Small tables with named rows and columns. After each table, cells are looked up by row and column.

bos
fields: gevudo, lemiv, nidag, basap, vololuz, nalil, tum, papega, sutoken, funuge
ranu: [0.59, 0.51, 0.52, 0.48, 0.53, 0.36, 0.42, 0.20, 0.66, 0.73]
tulesug: [0.67, 0.49, 0.63, 0.66, 0.55, 0.61, 0.43, 0.35, 0.52, 0.84]
gor: [0.43, 0.34, 0.39, 0.56, 0.54, 0.82, 0.59, 0.56, 0.35, 0.38]
rab: [0.20, 0.56, 0.46, 0.51, 0.68, 0.41, 0.40, 0.38, 0.34, 0.50]
rozivo: [0.76, 0.31, 0.60, 0.61, 0.52, 0.62, 0.54, 0.58, 0.54, 0.78]
nimuzu: [0.58, 0.52, 0.49, 0.42, 0.44, 0.35, 0.37, 0.51, 0.80, 0.75]

basap of nimuzu = 0.42
gevudo of gor = 0.43
papega of rab = 0.38
sutoken of ranu = 0.66
sutoken of gor = 0.35
gevudo of ranu = 0.59
basap of rab = 0.51
vololuz of ranu = 0.53
sutoken of nimuzu = 0.80
basap of gor = 0.56
tum of rozivo = 0.54
papega of tulesug = 0.35
papega of ranu = 0.20
papega of gor = 0.56
sutoken of rozivo = 0.54
basap of tulesug = 0.66
gevudo of nimuzu = 0.58
nalil of tulesug = 0.61

sunafer:
	naba	dod	zavona	temum
zakup	51	-70	16	11
rema	-73	-57	-21	-73
lasak	-96	-87	-29	-89
legez	-56	-34	-25	-28
nevel	-9	-15	-17	-34
paru	-37	-53	-56	-47
vidalum	-78	-41	-59	-54

nevel, zavona -> -17
legez, naba -> -56
lasak, temum -> -89
vidalum, dod -> -41
nevel, dod -> -15
vidalum, naba -> -78
lasak, zavona -> -29
legez, temum -> -28
rema, zavona -> -21
rema, dod -> -57
vidalum, temum -> -54
rema, naba -> -73
rema, temum -> -73

ligiluz =
	vunat	tonalu	vanari	pevale	kam
suv	2.76	4.68	4.15	6.87	4.30
sefiz	4.15	4.75	8.57	3.99	4.62
porakid	5.65	3.27	8.86	5.44	6.78
malur	0.72	6.04	0.56	8.70	5.23

What is the pevale of sefiz in ligiluz?
3.99
What is the vanari of suv in ligiluz?
4.15
What is the kam of malur in ligiluz?
5.23
What is the kam of sefiz in ligiluz?
4.62
What is the pevale of suv in ligiluz?
6.87
What is the tonalu of malur in ligiluz?
6.04
What is the tonalu of porakid in ligiluz?
3.27
What is the kam of porakid in ligiluz?
6.78
What is the vunat of malur in ligiluz?
0.72
What is the kam of suv in ligiluz?
4.30
What is the pevale of porakid in ligiluz?
5.44
What is the vunat of porakid in ligiluz?
5.65
What is the pevale of malur in ligiluz?
8.70
What is the vanari of porakid in ligiluz?
8.86
What is the tonalu of sefiz in ligiluz?
4.75
What is the tonalu of suv in ligiluz?
4.68
What is the vanari of malur in ligiluz?
0.56
What is the vunat of sefiz in ligiluz?
4.15
What is the vanari of sefiz in ligiluz?
8.57
What is the vunat of suv in ligiluz?
2.76

kazolu =
,megike,zimalif,sege,kebov,dad
muf,201,148,219,85,86
bib,122,153,221,197,244
darako,122,49,148,103,101
nomifos,237,200,214,84,69
nani,194,141,123,159,89
kenip,127,101,229,135,180
bokasa,186,63,152,172,89
vut,136,48,173,226,181
povumu,210,146,153,110,59
givile,101,37,101,93,85
pup,111,240,95,26,110

What is the kebov of nani in kazolu?
159
What is the zimalif of nomifos in kazolu?
200
What is the sege of muf in kazolu?
219
What is the megike of bokasa in kazolu?
186
What is the zimalif of muf in kazolu?
148
What is the megike of nomifos in kazolu?
237
What is the megike of bib in kazolu?
122
What is the megike of pup in kazolu?
111
What is the dad of darako in kazolu?
101
What is the megike of nani in kazolu?
194
What is the dad of bokasa in kazolu?
89

Table det
|  | suzab | zod | defomam | nonemiv | belek | zibi | vit | buvad | larifo |
|---|---|---|---|---|---|---|---|---|---|
| munibu | 11.6 | 76.9 | 65.9 | 6.6 | 63.9 | 79.3 | 32.9 | 31.8 | 71.7 |
| tibamu | 11.3 | 70.5 | 36.1 | 17.3 | 41.2 | 31.6 | 82.8 | 80.8 | 28.6 |
| bof | 92.6 | 39.2 | 86.2 | 97.9 | 70.3 | 76.7 | 45.7 | 29.9 | 88.4 |
| dogog | 97.9 | 34.6 | 52.7 | 99.4 | 71.6 | 29.1 | 94.2 | 87.2 | 43.8 |

tibamu, belek: 41.2
munibu, zibi: 79.3
tibamu, suzab: 11.3
bof, larifo: 88.4
bof, defomam: 86.2
tibamu, zod: 70.5
bof, suzab: 92.6
tibamu, buvad: 80.8

Table tolet
	kemul	lumad	tesa	bib	bet	pigonu
pas	2.7	1.9	2.2	3.6	6.1	6.5
tul	3.1	3.6	4.4	4.9	5.4	5.4
simez	6.0	5.3	4.2	2.8	3.8	3.0
zaf	5.4	5.0	5.1	5.3	7.6	6.0
buf	4.3	3.6	3.4	3.8	3.8	4.9
zati	3.4	4.2	5.1	5.0	6.7	3.9
zilel	8.3	6.7	4.6	2.6	4.1	3.4
fatafal	4.8	5.0	5.0	5.0	6.1	6.3
lobiva	4.6	3.7	3.8	4.9	4.6	6.0
sav	6.3	7.1	7.0	6.3	3.6	2.8
gatu	3.6	4.4	5.3	5.5	5.8	4.3
zedaz	4.8	7.1	8.3	8.1	6.5	4.7
zomiv	6.2	4.3	2.5	1.1	3.1	3.2

lobiva, bib => 4.9
zomiv, bib => 1.1
buf, tesa => 3.4
zedaz, bib => 8.1
buf, kemul => 4.3
sav, pigonu => 2.8
zati, bib => 5.0
simez, pigonu => 3.0
gatu, bet => 5.8
zilel, lumad => 6.7
zomiv, tesa => 2.5
zilel, kemul => 8.3
fatafal, bib => 5.0
zomiv, bet => 3.1
zaf, bib => 5.3
simez, kemul => 6.0
pas, kemul => 2.7
zomiv, pigonu => 3.2
zedaz, pigonu => 4.7

